In the rows, zero is written as 128.
Rotation paths and how fast each direction turns (deg/step)
Each turn is a multiple of 5 degrees from 10 to 175, or 0.
Each row of a path follows its step; steps can be skipped.
Rotation 1:
step 0: [122 127 128 129 120 130 116 122 130 121 135 125 125 130 125 131 130 141
 134 126 127 124 124 127 130 123 129 136 120 137 128 117 129 130 124]
step 1: [120 119 126 133 119 117 122 119 127 130 122 128 132 124 133 129 124 141
 130 133 119 129 133 133 125 121 127 123 130 128 128 122 129 131 130]
step 2: [118 128 135 138 128 126 127 125 127 125 132 141 120 120 135 133 121 129
 126 128 123 121 124 128 130 129 128 123 122 125 124 115 127 129 129]
step 4: [120 135 119 137 124 126 123 117 132 121 128 119 125 120 129 127 124 137
 132 132 123 128 123 128 132 134 133 124 119 130 131 130 123 134 128]
step 5: [119 128 129 141 120 124 121 123 127 129 119 131 122 122 124 141 123 135
 127 128 134 132 124 128 122 134 128 126 135 126 130 128 123 126 126]
step 6: [123 128 126 132 127 133 132 129 137 136 126 129 129 114 129 135 125 136
 128 127 130 134 116 126 133 131 131 132 127 126 123 114 131 129 133]
step 7: [113 133 129 137 125 133 131 125 134 127 129 118 130 126 129 136 131 128
 132 128 126 131 126 142 133 124 123 133 129 122 136 122 128 132 131]
step 8: [125 128 127 141 116 136 124 127 129 124 134 118 122 125 130 136 128 132
 130 135 129 128 124 131 131 124 131 123 133 135 116 127 130 132 125]
step 9: [120 119 135 130 125 130 117 126 125 127 128 127 132 121 128 137 123 138
 131 131 127 133 123 132 130 123 132 135 125 125 126 127 135 121 118]
step 11: [119 126 133 138 121 124 137 126 120 126 130 129 125 121 139 127 125 131
 130 140 128 130 132 138 130 126 125 132 124 125 124 122 123 134 123]
step 12: [126 126 136 137 124 133 123 120 132 124 126 126 122 126 144 131 120 127
 131 133 132 123 116 125 130 129 131 133 121 132 129 129 128 130 126]
[127 128 128 128 131 130 129 126 129 124 128 130 129 129 128 126 124 129
 130 129 126 128 126 130 129 129 127 128 127 124 130 130 131 125 128] | 145
Rotation 2:
step 0: [121 126 122 131 136 114 123 124 123 143 132 140 120 123 130 127 128 131
 128 125 123 120 132 126 127 138 133 129 133 131 130 128 117 119 132]
step 1: [124 139 126 122 125 121 130 134 125 123 123 126 118 123 133 125 128 133
 136 117 123 127 144 137 124 131 133 130 118 122 133 134 126 130 119]
step 2: [133 135 125 120 133 127 124 129 123 131 124 132 131 122 119 130 124 128
 128 120 130 120 134 127 126 135 138 116 120 130 119 115 122 118 137]
step 3: [116 128 134 128 125 125 139 137 127 129 133 129 119 133 129 121 124 127
 140 125 132 134 133 130 130 142 124 126 122 118 126 125 118 123 136]
step 4: [127 131 131 132 117 127 128 116 129 136 118 128 132 132 124 119 133 128
 123 117 130 121 136 126 128 136 134 124 119 120 134 123 131 113 124]
step 5: [127 138 111 132 133 134 137 124 133 128 140 126 115 132 125 129 129 125
 134 130 129 129 130 134 132 134 135 121 125 121 125 123 124 118 123]
step 6: [120 125 135 131 132 126 133 130 126 143 133 127 118 126 135 131 133 127
 114 117 134 122 133 126 119 131 132 117 122 125 126 136 126 121 128]
step 9: [124 139 123 121 129 115 126 132 128 131 125 134 123 133 125 126 116 131
 133 121 128 127 130 130 124 133 132 116 123 131 138 135 118 120 139]
step 10: [128 138 136 131 133 123 135 135 119 131 126 136 132 129 132 124 127 128
 134 125 131 123 137 132 126 133 135 131 115 111 125 115 128 124 122]
step 11: [122 130 119 124 114 129 131 124 127 131 128 125 125 128 128 124 132 124
 133 118 129 116 125 134 136 142 136 120 126 125 122 126 125 121 140]
step 12: [127 130 131 130 130 134 135 122 129 130 133 131 115 132 130 129 127 129
 132 130 133 125 139 119 122 142 122 128 114 125 131 131 125 112 123]
[127 130 124 128 125 129 127 128 129 124 126 124 130 126 126 129 132 127
 130 128 129 126 128 128 128 128 132 128 128 127 126 127 129 129 125] | 115
[127 127 130 127 125 128 127 129 127 128 129 123 125 129 130 127 128 129
 129 126 123 128 124 126 125 128 129 128 128 126 129 130 126 127 129] | 135
[132 130 129 127 130 128 131 126 127 127 128 127 130 129 125 127 128 129
 128 127 125 126 128 130 125 126 126 129 125 128 130 125 129 127 125] | 130
[128 122 128 129 128 126 129 125 130 126 125 128 127 128 125 125 128 126
 130 129 128 127 129 125 127 131 125 129 128 128 127 128 127 129 129] | 85
Rotation 3:
step 1: [128 123 119 125 127 130 116 127 131 127 136 116 119 125 126 131 123 131
 130 128 127 134 124 133 135 117 133 126 130 138 139 138 128 132 132]
step 2: [125 131 125 136 116 121 129 130 118 125 136 122 126 128 127 116 125 131
 133 132 132 125 131 143 123 131 133 134 133 131 134 128 117 129 128]
step 3: [132 131 133 122 128 127 131 133 119 134 133 126 144 134 124 133 136 128
 135 136 118 127 128 133 123 133 134 130 134 128 121 116 124 128 122]
step 4: [123 122 136 117 142 140 126 130 120 128 128 124 126 129 130 138 132 133
 129 130 119 136 128 130 131 120 125 128 127 132 128 123 127 123 139]
step 5: [121 125 126 133 124 136 139 132 119 123 116 127 116 126 130 120 122 132
 121 122 128 134 128 129 125 126 131 131 134 130 126 134 124 116 138]
step 6: [129 132 117 136 119 127 136 128 133 130 116 123 138 129 124 134 126 121
 130 124 124 127 122 126 123 135 137 122 139 125 128 125 131 120 128]
step 7: [129 123 128 133 131 124 121 132 133 128 135 123 133 121 131 144 128 120
 129 130 128 127 116 134 131 127 122 122 128 126 139 118 136 125 135]
step 8: [126 124 128 130 129 121 128 143 123 128 141 132 124 119 133 124 122 127
 118 129 130 135 121 140 130 121 124 134 126 124 124 137 129 126 127]
step 9: [125 135 115 124 128 131 135 130 131 128 132 124 139 130 125 127 123 120
 129 127 123 132 137 137 130 129 132 134 132 125 117 142 120 131 123]
step 10: [127 127 130 130 134 134 126 124 128 120 130 118 133 125 123 137 130 122
 133 129 124 119 142 134 135 140 122 129 131 138 126 123 126 131 136]
step 11: [131 118 139 135 129 125 128 143 119 127 124 127 123 116 126 130 129 140
 128 127 125 125 129 124 132 130 124 127 135 141 123 129 131 131 129]
[128 130 127 126 128 128 124 126 126 126 130 128 126 128 128 128 127 127
 128 127 125 130 128 128 129 130 123 126 127 129 131 128 129 128 132] | 120
[129 129 128 129 127 129 128 131 125 129 128 132 129 129 128 125 129 126
 128 127 127 130 126 125 127 132 128 128 132 127 128 131 126 129 125] | 120
Rotation 4:
step 0: [136 136 134 122 118 126 128 133 131 118 125 129 123 121 134 129 130 120
 125 128 133 124 126 133 133 130 129 132 129 129 122 116 132 127 126]
step 1: [132 132 125 126 124 131 128 131 126 123 132 134 118 132 129 128 121 135
 121 131 129 118 130 139 129 131 132 141 125 129 122 121 131 125 128]
step 2: [121 134 130 122 122 141 122 130 132 128 128 131 126 133 132 126 123 123
 120 136 129 124 125 139 131 128 122 128 125 121 125 125 126 121 128]
step 4: [132 139 123 125 118 133 129 125 126 127 132 134 125 129 129 125 133 132
 120 124 131 130 125 134 130 131 136 139 127 129 123 121 133 119 128]
step 5: [125 131 134 122 121 132 132 130 132 123 134 135 128 129 135 125 125 122
 121 136 126 126 131 138 134 130 128 131 128 130 131 123 133 116 121]
step 6: [118 137 133 126 128 128 131 127 124 129 127 125 125 131 124 123 127 133
 125 132 121 120 126 145 129 126 125 130 126 130 121 118 131 124 125]
step 7: [124 142 128 126 120 140 123 130 126 126 129 127 128 130 122 125 132 126
 121 120 127 136 120 137 126 124 128 132 127 129 126 125 131 120 125]
step 9: [124 138 132 131 128 125 127 131 123 127 131 134 130 137 134 117 127 134
 128 128 128 122 131 136 127 128 131 134 123 133 124 118 131 121 121]
step 10: [126 133 135 127 124 136 122 133 124 118 129 128 128 132 130 121 126 123
 127 123 122 126 120 143 124 127 123 128 127 130 128 130 127 118 123]
step 11: [118 137 130 127 118 122 125 135 126 123 122 127 121 127 124 125 126 124
 121 123 126 126 119 135 134 123 131 128 125 137 124 125 130 132 122]
step 12: [128 138 126 130 126 133 119 131 129 124 130 135 126 136 130 124 126 132
 126 122 134 126 125 127 130 121 136 132 124 134 127 117 129 125 118]
[128 129 130 132 130 128 130 126 127 129 127 130 125 132 130 126 125 127
 129 132 128 127 130 128 128 126 129 128 127 124 130 129 129 126 128] | 95
[127 128 126 130 130 126 130 127 126 126 132 127 126 126 128 130 128 129
 129 130 126 125 124 131 131 129 130 128 127 130 130 130 129 130 131] | 145
[130 130 126 130 126 130 127 128 127 129 130 132 128 127 128 127 126 127
 127 128 125 130 127 127 130 129 125 127 131 130 129 130 124 126 131] | 130
